x = [[-26.9, -4.2, -21.9, 4.1, -56.5, 21.5, -31.5, -8.0, 41.2, -4.6, 9.3, 2.7], [-38.3, 0.1, -2.2, -9.2, 17.3, -8.1, 19.0, 47.4, -3.8, -8.7, -12.4, -21.4], [-2.8, 4.1, -18.0, -1.5, -21.8, 7.8, -25.5, -10.5, 27.4, 4.1, 12.3, 16.5], [2.0, 7.0, 2.2, -2.6, -12.6, 21.7, -5.4, -10.1, 0.5, -14.2, -11.1, 0.4], [-37.2, 8.9, -26.7, 3.6, -10.8, -8.6, 30.0, 24.8, 9.1, 19.7, -11.3, -21.8], [9.7, -40.6, 29.4, 40.7, 19.6, -16.5, -19.2, -55.0, 9.6, 8.8, -5.1, -3.3], [-22.7, 15.2, 0.2, -17.3, -5.5, 12.3, 14.4, 29.0, -18.8, -20.9, -13.3, -14.6], [8.2, 8.3, 21.7, -5.2, 16.9, -22.5, 21.5, 11.3, -35.6, 6.5, 10.0, -4.8], [31.8, 8.5, 14.5, 17.8, -15.5, 18.2, -5.0, -55.2, -6.6, 5.2, -4.0, -16.0]]
x[0,-12]	-26.9
x[2,-1]	16.5
x[-4,-12]	9.7
x[-1]	[31.8, 8.5, 14.5, 17.8, -15.5, 18.2, -5.0, -55.2, -6.6, 5.2, -4.0, -16.0]
x[-9]	[-26.9, -4.2, -21.9, 4.1, -56.5, 21.5, -31.5, -8.0, 41.2, -4.6, 9.3, 2.7]
x[1]	[-38.3, 0.1, -2.2, -9.2, 17.3, -8.1, 19.0, 47.4, -3.8, -8.7, -12.4, -21.4]
x[5,-8]	19.6
x[-5]	[-37.2, 8.9, -26.7, 3.6, -10.8, -8.6, 30.0, 24.8, 9.1, 19.7, -11.3, -21.8]
x[-5,-4]	9.1
x[2,2]	-18.0
x[-2]	[8.2, 8.3, 21.7, -5.2, 16.9, -22.5, 21.5, 11.3, -35.6, 6.5, 10.0, -4.8]
x[4,2]	-26.7
x[-5,-12]	-37.2
x[:, -6]	[-31.5, 19.0, -25.5, -5.4, 30.0, -19.2, 14.4, 21.5, -5.0]
x[-4,-7]	-16.5
x[7,-5]	11.3
x[3,8]	0.5
x[-3,10]	-13.3
x[:, -8]	[-56.5, 17.3, -21.8, -12.6, -10.8, 19.6, -5.5, 16.9, -15.5]
x[-6,11]	0.4
x[4,-5]	24.8
x[7,-6]	21.5
x[-2,8]	-35.6
x[-8,2]	-2.2
x[8,6]	-5.0
x[:, 3]	[4.1, -9.2, -1.5, -2.6, 3.6, 40.7, -17.3, -5.2, 17.8]
x[:, 2]	[-21.9, -2.2, -18.0, 2.2, -26.7, 29.4, 0.2, 21.7, 14.5]
x[-5,4]	-10.8
x[-2,1]	8.3
x[-4,7]	-55.0
x[1,-5]	47.4
x[-7,-6]	-25.5
x[:, -12]	[-26.9, -38.3, -2.8, 2.0, -37.2, 9.7, -22.7, 8.2, 31.8]

A =
658  483  396  456  360  471  361  324  263  658
421  590  640  677  490  513  367  608  269  428
730  395  710  721  778  473  477  687  362  723
836  627  461  714  828  398  367  440  222  763
737  379  573  545  780  488  513  742  564  636
768   81  361  354  554  820  804  516  213  634
799  441  601  629  760  433  481  603  524  675
475  418  425  403  227  759  596  528   97  762
341  405  445  346  255  472  737  805  516  534
145  698  707  885  334  599  285  522  250  526
586  363  741  515  660  522  649  901  528  411
937  378  669  641  973  429  611  838  598  724
635  432  370  485  607  465  434  417  582  525
785  162  377  489  399  820  762  512   79  792
A[0,0]	658
A[10]	[586, 363, 741, 515, 660, 522, 649, 901, 528, 411]
A[7]	[475, 418, 425, 403, 227, 759, 596, 528, 97, 762]
A[13,3]	489
A[:, 2]	[396, 640, 710, 461, 573, 361, 601, 425, 445, 707, 741, 669, 370, 377]
A[:, 0]	[658, 421, 730, 836, 737, 768, 799, 475, 341, 145, 586, 937, 635, 785]
A[4,7]	742
A[:, 3]	[456, 677, 721, 714, 545, 354, 629, 403, 346, 885, 515, 641, 485, 489]
A[8,7]	805
A[12,5]	465
A[12,1]	432
A[6,2]	601
A[9,4]	334
A[1,0]	421
A[9,6]	285
A[8,4]	255
A[8,3]	346
A[0,5]	471
A[3,2]	461
A[4,9]	636
A[3,3]	714
A[2,0]	730
A[9,3]	885
A[8,0]	341
A[3,9]	763
A[13,4]	399
A[5,4]	554
A[8]	[341, 405, 445, 346, 255, 472, 737, 805, 516, 534]
A[:, 9]	[658, 428, 723, 763, 636, 634, 675, 762, 534, 526, 411, 724, 525, 792]
A[4,3]	545
A[9,9]	526
A[13,9]	792
A[10,5]	522
A[10,4]	660
A[11,0]	937
A[11,4]	973

B =
592	802	273	575	450	625	426	600
290	321	503	470	259	696	378	258
416	117	545	273	449	274	405	410
504	52	605	527	586	263	449	323
272	587	419	267	371	727	362	566
404	918	481	406	630	373	616	405
394	104	450	439	683	215	503	564
503	226	327	375	228	348	441	470
309	430	551	383	275	534	476	265
516	528	414	668	336	331	580	337
430	498	519	653	341	475	504	448
509	261	597	502	388	483	576	563
Indices start at 0.
(0, 0): 592
(11, 1): 261
(6, 1): 104
(7, 4): 228
(9, 3): 668
(1, 3): 470
(7, 1): 226
(8, 4): 275
(0, 6): 426
(5, 4): 630
(7, 6): 441
(4, 2): 419
(7, 7): 470
(11, 0): 509
(4, 3): 267
(5, 7): 405
(10, 6): 504
(2, 7): 410
(4, 7): 566
(8, 5): 534
(5, 2): 481
(10, 4): 341
(7, 0): 503
(8, 2): 551
(7, 2): 327
(1, 5): 696
(2, 4): 449
(4, 1): 587
(8, 1): 430
